One turn sends every row of this set to another row. A few are shown first. Where does it send the rows asked after them?
gezis: [-14.3  -1.5 -30.2 -27.9  15.7   6.7   1.0 -26.8   2.7  44.2  -2.8  -4.8
  -9.7]
Nupi: [ 13.8   7.8  13.8  -5.7  20.9  22.8 -14.1   1.2 -20.1  -6.0  -6.5   7.1
 -18.9]
Kuzo: [ 10.7 -20.9 -19.5 -30.8  21.3  -3.6  24.1  -3.2   3.6  12.9   4.5  16.5
  -8.0]
kas: [ -4.2  34.6 -28.5   4.3  -2.7  12.6   6.4  -2.2  -5.6 -18.1 -25.5 -16.6
 -21.2]
Gal: [  4.0   5.9 -25.4 -20.9  12.5  12.0   6.0 -19.3 -23.9  44.6   1.4  -4.3
 -17.9]
Bap: [ 41.5  15.8  -9.6  -5.8  24.9   0.0  14.9 -10.7  -5.3  14.6  -1.0  -6.4
 -17.7]
Pubag: [ 14.9 -12.2 -13.0  -5.9 -22.9  -0.1   3.6   2.3 -39.4   5.1  11.6 -21.6
 -17.0]
fut: [ 10.3  14.5 -12.2   1.3 -16.3  -7.9 -25.4 -24.1  -2.2   9.6  -2.9 -45.3
  -8.5]
seber: [-19.3  11.2 -26.4 -27.1  15.1   7.3  13.9 -33.6 -15.4  33.5   7.1 -10.9
 -26.8]
samo: [ 24.3 -13.3   1.4 -13.1 -29.8  12.9  11.8  -3.5   4.5 -16.8   3.5   8.7
 -19.2]
fus: [  7.8 -13.6 -21.0   2.3  -4.0   3.6 -36.6  -9.0 -12.7  -2.9  -7.6 -32.8
  -6.5]
Tor: [  8.5 -15.4   2.0   5.6 -11.5  19.9 -11.4  -8.8   1.5 -31.9 -11.8   2.8
 -27.0]
lorim: [ -7.0   3.3 -19.7 -20.6  33.0  11.0  16.6 -18.9 -11.0 -18.4   2.3  -8.8
 -32.4]
Sogab: [ 24.5  25.7 -27.4  -6.3 -13.2  -3.7   5.5   2.0  21.1  11.7 -21.7  -4.8
   2.4]
Mozu: [  9.3   5.3   9.0 -40.9  -3.8  19.7  13.1  -6.7 -13.3 -10.4  17.6   5.7
 -19.7]
volet: [-15.0   8.2 -29.2  -9.6  25.6  10.6  -4.6 -22.1 -14.7  34.2 -10.5 -19.1
 -22.2]
gepep: [ -2.4  -3.1  -9.5  -8.5 -25.4 -20.0 -23.1 -31.2  17.5  24.8   3.5  -9.4
   5.4]
dimug: [ -4.2 -15.1  -8.5  -0.4 -24.3 -23.7 -11.2 -29.7  14.2  19.4  12.7   6.9
  -0.9]
kupa: [  8.6  14.5 -10.6   3.9 -16.6 -18.4 -20.1 -38.3  14.3   3.3   6.2 -33.4
 -10.0]
gelit: [ -6.2  -5.7 -15.7   3.1  41.3  -3.2  -1.0 -14.6  20.0   9.3 -19.2   2.4
 -14.6]
Mitip: [ -4.6  -9.6  -0.9  -5.6 -27.5   5.4  17.3 -18.8  24.2 -28.5  -1.3  -9.3
 -24.5]
Tozup: [  0.2  17.0 -26.2 -16.3  11.0   1.4   9.6 -29.4   0.9  46.6  -0.8 -29.4
 -15.5]
ped: [  0.0  32.3 -23.7 -22.6 -26.1  -1.0  29.5 -14.7   0.2  -5.0   2.9  12.6
 -19.9]
gopu: [  0.9  13.2 -13.3 -10.4  17.4 -15.7  42.4 -25.5  19.5   6.3   7.2 -17.3
 -24.9]
roto: [ -2.7  -8.4 -15.3   0.2 -11.2   5.8 -26.0  -2.6 -33.4   3.5  -9.5 -27.8
 -10.0]
Lapu: [-22.4 -10.5   2.8 -40.2  -4.8   2.0  19.3  -8.0  25.4  -4.7   7.5  -8.6
 -11.5]
dimal: [ 13.2 -17.3   2.2   7.9 -21.7   4.5   0.8  -7.4  33.6  -7.4 -16.4   0.0
 -11.4]
ruba: [-30.8 -16.9 -11.9  -4.3 -22.1 -11.0   8.0 -18.9 -22.9  -3.5  15.3  -3.3
 -23.9]
Nas: [-33.6  -7.3  -6.5 -11.6 -27.4 -17.7  -0.4 -33.4  -7.5   7.1  13.9   1.5
 -12.4]
nezab: [ 26.0   5.8   7.1  14.8 -22.3   6.1   6.8 -13.4  13.5 -15.7  -9.5 -15.1
 -29.0]
fabuz: [ -4.3  -9.5  -7.4 -12.2 -30.4  -4.9   6.2  -6.2 -42.2  13.5  12.9  -3.3
 -13.9]
vakod: [  7.3  22.3  19.9  18.3  14.5   5.2   0.9  -7.9  10.9   7.5 -16.3 -22.8
 -22.2]
Nobo: [ -2.5  -1.6  13.0  -6.3  -1.4  -6.7  16.5  -0.1  38.3  19.4 -11.2 -17.7
  -2.0]
kozof: [  3.5   7.5 -28.6 -10.3  -6.4  13.6   5.5  14.6 -15.9  -1.7 -19.9  28.5
  -8.0]
Rere: [-23.2  14.9 -31.8 -15.0  -7.7  -0.3   2.1 -12.2  30.6  -8.3 -20.9  10.8
  -5.1]

kozof -> Sogab
fus -> dimug
Now these:
fabuz -> fut
samo -> nezab
Tozup -> seber
Nupi -> Nobo
gelit -> Kuzo

